In the rows, 128 means zero.
The rows below fall into families. The same turns and mirrors carry the whole set onto itself and the rows of a family onto each other. For each named row, which other rows are in its family? Write them in the order they are listed.
These 32 rows form 4 families of 8 rows each.
j777: [130 116 149 122 143 105 151 125  85 110 115]
j189: [136 129 133 113 127 124 124 117 167  93 129]
j471: [136 151 128 143 129 132 113 130 171 119 117]
j108: [125 120 113 142 155 114 123 118 165 114 117]
j891: [133 144 152 114 105 109 133 115  91 110 117]
j15: [114 143 130 145 141 105 125 119  91 140 106]
j831: [141 147 163 123 116 123 142 137  91 115 114]
j669: [108 158 148 116 125 122 123 122  99 136 119]
j326: [154 121 126 149 121 108 136 119 164 103 110]
j188: [137 131 115 152 165 115 119 134 152 106 132]
j967: [130 138 143 153 144 114 140 137  88 136 103]
j287: [112 146 151 116 150 130 128 135  92 127 122]
j99: [151 133 134 125 136 120 125 132 154  82 142]
j446: [152 142 117 140 119 139 127 113 145  91 133]
j619: [146 121 152 134 128 100 112 129  89 113 100]
j445: [149 117 136 122 114 125 129 132 159 101 146]
j333: [144 136 103 161 140 132 126 112 143 106 125]
j860: [127 128 130 123 136  92 138 122  89 102  98]
j657: [133 142 154 129 135 117  97 137  94 126 105]
j459: [134 114 122 138 128 126 159 109 158 113 134]
j316: [112 145 137 139 136 102 144 136 104 141  94]
j155: [152 119 135 153 134 105 152 135 162 109 128]
j786: [156 103 120 152 130 108 131 127 151 105 131]
j636: [125 121 140 131 124  91 148 110  91 123 108]
j311: [122 122 173 107 122 109 131 133 109 131 115]
j283: [131 117 115 154 149 120 120 136 158 130 134]
j788: [136 150 141 140 137 131 132 145 168 121 138]
j163: [121 137 123 135 134 143 143 117 161 125 138]
j887: [111 159 137 111 138 118 118 133  96 114 107]
j771: [138 140 127 136 130 139 106 140 159 118 142]
j424: [127 147 155 111 107 107 150 134 106 118 103]
j789: [114 116 159 127 142 103 130 132 108 147 106]

The rest of the family of j287: j777, j189, j471, j108, j831, j326, j967
The rest of the family of j424: j188, j99, j860, j316, j155, j788, j887
The rest of the family of j163: j446, j619, j333, j657, j459, j311, j789

The rows below fall into families. The same turns and mirrors carry the whole set onto itself and the rows of a family onto each other. For each named row, which other rows are in its family? Write them in the order they are listed.
These 18 rows form 6 families of 3 rows each.
j992: [135 125 169 160  95  84 124 138 111 104]
j706: [125 128 154 179  92  93 117 144  91  93]
j243: [123 134 150 173 100  89 128 121 109  99]
j109: [ 83 142 175 158 110  82  88 159 149  82]
j138: [120 171 130 186  78 119  93 154 147 111]
j378: [ 79 144 167 154  81  77  90 156 155  99]
j490: [131 167 126 181  95 111  91 161 159 105]
j560: [ 88 135 159 141  88  71  90 159 151  86]
j395: [136 175 127 170  87 115  99 167 133 102]
j548: [ 91 159 167 144 100  69  97 171 153  97]
j47: [130 121 167 179 104 103 113 132 112  91]
j63: [119 127 164 177  82  95 121 123 111 109]
j61: [120 167 134 181  99 127  85 165 141  88]
j783: [126 125 160 169  88  93 134 138 109 102]
j346: [ 88 141 170 145  90  74 102 173 157  97]
j708: [124 175 128 179  89 118 108 170 147 107]
j360: [ 94 133 173 161  97  65  85 175 146  93]
j987: [118 179 132 193 102 106  92 174 139 101]

The rest of the family of j490: j243, j560
The rest of the family of j63: j138, j378
The rest of the family of j360: j706, j987

The rows below fall into families. The same turns and mirrors carry the whole set onto itself and the rows of a family onto each other. For each named row, which other rows are in its family? Write them in the order they are listed.
These 21 rows form 7 families of 3 rows each.
j547: [129 107  96 117 134  99 161 102 160 141 108 128]
j936: [122 163 115  98 128 105 145 122 115 144 167 122]
j921: [126 150  90  99 110  78 133 122 126 164 144 118]
j948: [100 104  97 128 152  91 142 115 135 129 108 135]
j134: [ 92 106  93 120 147 106 135 104 153 134 135 118]
j456: [128 163 121 102 124  91 137 130 131 171 159 128]
j833: [156 141 134 153 142  95 122  98 147 136 121 131]
j678: [132 155 101  86 128  77 127 143 130 140 147 118]
j535: [119 112  88 110 140  96 155  89 137 121 121 141]
j271: [129 139 108  95 132  77 127 125 112 160 165 133]
j602: [152 140 127 145 148  97 114 112 135 107 125 118]
j641: [152 142 150 140 144  93 125 124 160 135 127 112]
j648: [141 161 144 139 125  91 144 105 152 118 122 114]
j144: [ 89 112 106 111 137  88 153 123 149 118 117 131]
j718: [148 153 138 154 149 108 129 109 130 131 129 115]
j890: [109 153 116  99 135  91 146 144 118 159 153 121]
j769: [164 145 144 139 122  75 139 113 137 138 124 119]
j989: [110 144 122 109 128  76 122 126 113 148 171 117]
j545: [103 104  96 112 141  82 144 116 153 146 114 147]
j609: [145 126 153 142 154 100 135 114 147 123 142 114]
j190: [ 95 112 101 128 134  99 149  88 155 141 122 134]

The rest of the family of j547: j921, j769
The rest of the family of j545: j456, j833
The rest of the family of j648: j678, j535
The rest of the family of j609: j134, j989

The rows below fall into families. The same turns and mirrors carry the whole set onto itself and the rows of a family onto each other. For each named row, which other rows are in its family? Write them in the order they are listed.
These 21 rows form 7 families of 3 rows each.
j31: [ 98 121 143 120 112 132 154 156  96 103 125 148 131 141 118 140 145 102
 122 132]
j291: [119 128 129 113 144 103 101 106 106 131  98 144 170 129 114 109 108 115
 114 110]
j97: [ 98 125 151 151  92 142 141 127 122 111 125 160 123 151 114 139 155 104
 115 122]
j623: [112 144 139 136 133 119 110  94 117 113 107 147 159 154 127  97 149 130
 124  98]
j832: [131 127 126 123 124 122 141 126 169 148 144 125 129 137 122 134 110 138
 142 145]
j735: [143 131 141 159 145 120 151 120 148 135 109 134 127 151 115 126 146 144
 118 144]
j231: [147 107 112 142 121 156 158 114 131 133 115 129 116 120 115 149 121 118
 119 151]
j608: [144 116 107 129 145 129 124  85 119 136  96 130 153 121 130  97 113 121
 127 113]
j207: [147 124 111 132 140 118 145 127 141 126 112 137 132 136  91 138 105 128
 109 166]
j991: [ 98 129 132 115  90 138 125 129 141 116 160 144 130 134 129 148 118 117
 136 108]
j767: [ 86 126 141 130  95 143 132  99  99 129 145 147 120 136 102 148 124 113
 103 124]
j300: [ 97 138 134 124 110 130 133 123  98 112 139 132 135 104 114 159 143  93
 148 113]
j140: [116 134 114 129 143  83 137  94 110 129 116 134 154 121 118 114 117 116
 153  97]
j617: [140 137 105 143 136 113 158 123 149 119 134 123 120 110  99 130 130 106
 142 149]
j554: [141 129 125 130 158 115 161 150 130 119 110 127 132 141 115 114 138 127
 121 155]
j429: [107 126 135 121 104 142 120 140 106  99 129 154 132 121 105 160 122  95
  99 120]
j53: [109 134 126 112 145 103 132 126  96 104 107 145 160 149 128  90 133 117
 126 105]
j185: [115 141 121 132 142 111 111  81 117 127 128 141 140 130 114  95 114 129
  96  91]
j357: [109 109 124 128  97 153 127 104  95 114 117 152 135 116 131 138 122  94
 118  94]
j64: [116 136 130 110 130 111 105 110 147 137 138 133 157 130 140 107 112 130
 140  94]
j328: [134 131 135 145 141 132 137 111 143 157 132 122 116 120 101 124 127 128
  97 155]

The rest of the family of j735: j97, j623
The rest of the family of j429: j291, j207
The rest of the family of j53: j31, j554
The rest of the family of j991: j832, j64
The rest of the family of j140: j300, j617

The rows below fall into families. The same turns and mirrors carry the whole set onto itself and the rows of a family onto each other. For each named row, which other rows are in its family? Write them in the order they are listed.
These 32 rows form 4 families of 8 rows each.
j858: [117 123 155 138 133 142 118 102 115 110 116 112 135 110 131]
j526: [143 154 116 139 141 101 150 148 169 143 121 132 139 142 113]
j441: [135 130 153 131 123 152 103 109 120 103 122 119 143 140 126]
j510: [123 123 160 128 139 159 120 110 120 107 117 115 129 121 137]
j668: [136 128 153 115 114 159 126  98 128 118 114 106 125 141 120]
j229: [104 150 116 122 144 101 156 139 167 158 143 121 149 141 117]
j512: [112 149 115 111 149 127 161 157 172 153 117 122 152 145 125]
j332: [109 153 114 130 156 108 153 152 159 144 142 139 153 119 132]
j337: [128 152 119 141 158 100 148 129 171 154 128 135 140 126 118]
j849: [112 131 146 103 123 168 128 101 119 120 129 118 145 119 142]
j178: [124 127 148 128 116 140 122  82 124 127 117 105 131 123 116]
j181: [128 128 156 129 133 155 103 101 123 108 126 121 142 135 130]
j683: [124 128 152 137 130 143 102  95 120 111 126 120 146 127 126]
j353: [107 131 137 118 114 144 125  94 113 124 128 113 152 106 133]
j183: [116 151 122 108 145 122 160 153 171 149 142 124 143 159 122]
j195: [125 127 155 118 127 157 124  84 130 126 120 109 126 129 124]
j4: [126 134 141 104 104 165 128 120 116 110 122 114 145 132 135]
j827: [130 151 129 127 171 123 151 132 178 151 132 141 133 137 128]
j852: [113 154 120 120 162 125 155 158 164 141 143 142 149 129 138]
j631: [124 155 117 120 148 122 156 171 161 133 137 139 148 138 132]
j969: [131 130 149 138 119 140 102 104 117 106 122 117 146 133 123]
j520: [104 150 123 112 156 118 158 138 172 157 147 126 145 146 125]
j701: [112 149 110 118 141 115 159 157 169 153 115 120 155 141 120]
j69: [119 155 110 131 142 105 154 165 156 137 136 135 153 128 127]
j474: [133 124 156 130 123 154 120 123 116 100 111 112 129 129 130]
j442: [146 154 125 125 154 125 152 151 176 141 124 138 132 152 123]
j627: [115 152 114 119 133 104 157 153 165 150 137 119 147 153 114]
j905: [135 128 146 126 105 141 123  97 123 119 111 103 130 134 113]
j86: [127 124 150 140 118 137 118 115 112 104 110 108 134 117 125]
j314: [121 134 132 118  94 142 126 113 109 115 120 110 151 119 126]
j221: [104 148 116 113 156 125 160 147 173 158 121 123 153 135 126]
j828: [104 148 111 120 148 113 159 147 169 158 118 120 156 131 121]

The rest of the family of j195: j668, j332, j178, j852, j631, j69, j905
The rest of the family of j183: j858, j510, j229, j520, j474, j627, j86

The rows below fall into families. The same turns and mirrors carry the whole set onto itself and the rows of a family onto each other. For each named row, which other rows are in its family? Write them in the order they are listed.
These 28 rows form 7 families of 4 rows each.
j656: [140 159 130 104 148 138  96 118 138 127 133]
j54: [115 122 117 125 123 115 159 165 137 135 108]
j533: [140 152 115 138 147 110  97 113 140 139 133]
j616: [123 113 108 111 134 100 112 109 148 123 145]
j962: [115 110 134 121 101 130 150 138 110 111 117]
j494: [153 156 120 127 153 118 110 110 151 139 125]
j125: [146 135 123 116 162 122 102 106 141 120 136]
j150: [148 142 126 123 152 114 110 101 150 116 140]
j785: [119 153 130 104 131 153 133 149 114 114 100]
j388: [129 114 113 127 135  89 132 138 155 143 136]
j422: [104 135 115 137 105 127 145 152 115 127 105]
j817: [115  97 103 124 128 119 134 115 150 115 139]
j410: [139 155 148 105 139 145 116 138 106 116 113]
j286: [143 148 147 117 139 145 127 133 103 112 103]
j75: [102 107 107 111 117 116 148 140 124 110 112]
j434: [107 118 127 112 105 141 148 148 115 111 116]
j67: [152 138 127 127 157 137 109 101 142 121 131]
j710: [134 160 138 119 135 140 135 165 132 143 109]
j581: [143 168 141 117 132 132 130 144 113 131  97]
j438: [117 105 108 130 120 109 145 114 152 109 137]
j517: [124 100 114 131 119 122 131 106 149 119 146]
j101: [148 153 133 120 147 114 109 137 151 152 137]
j60: [112 130 132 119 104 136 158 146 118 105 111]
j319: [132 172 134 129 131 137 113 143 111 134 107]
j246: [124 115 102 133 117 103 136 115 160 136 136]
j495: [144 167 150 113 137 141 123 132 116 112 114]
j663: [112 115  96 145 120  99 129 122 143 131 131]
j926: [113 127 122 122  96 118 157 149 122 128 108]

The rest of the family of j533: j422, j319, j663
The rest of the family of j75: j656, j616, j785
The rest of the family of j60: j150, j438, j495
The rest of the family of j388: j54, j710, j101
The rest of the family of j817: j125, j410, j434
The rest of the family of j67: j962, j286, j517

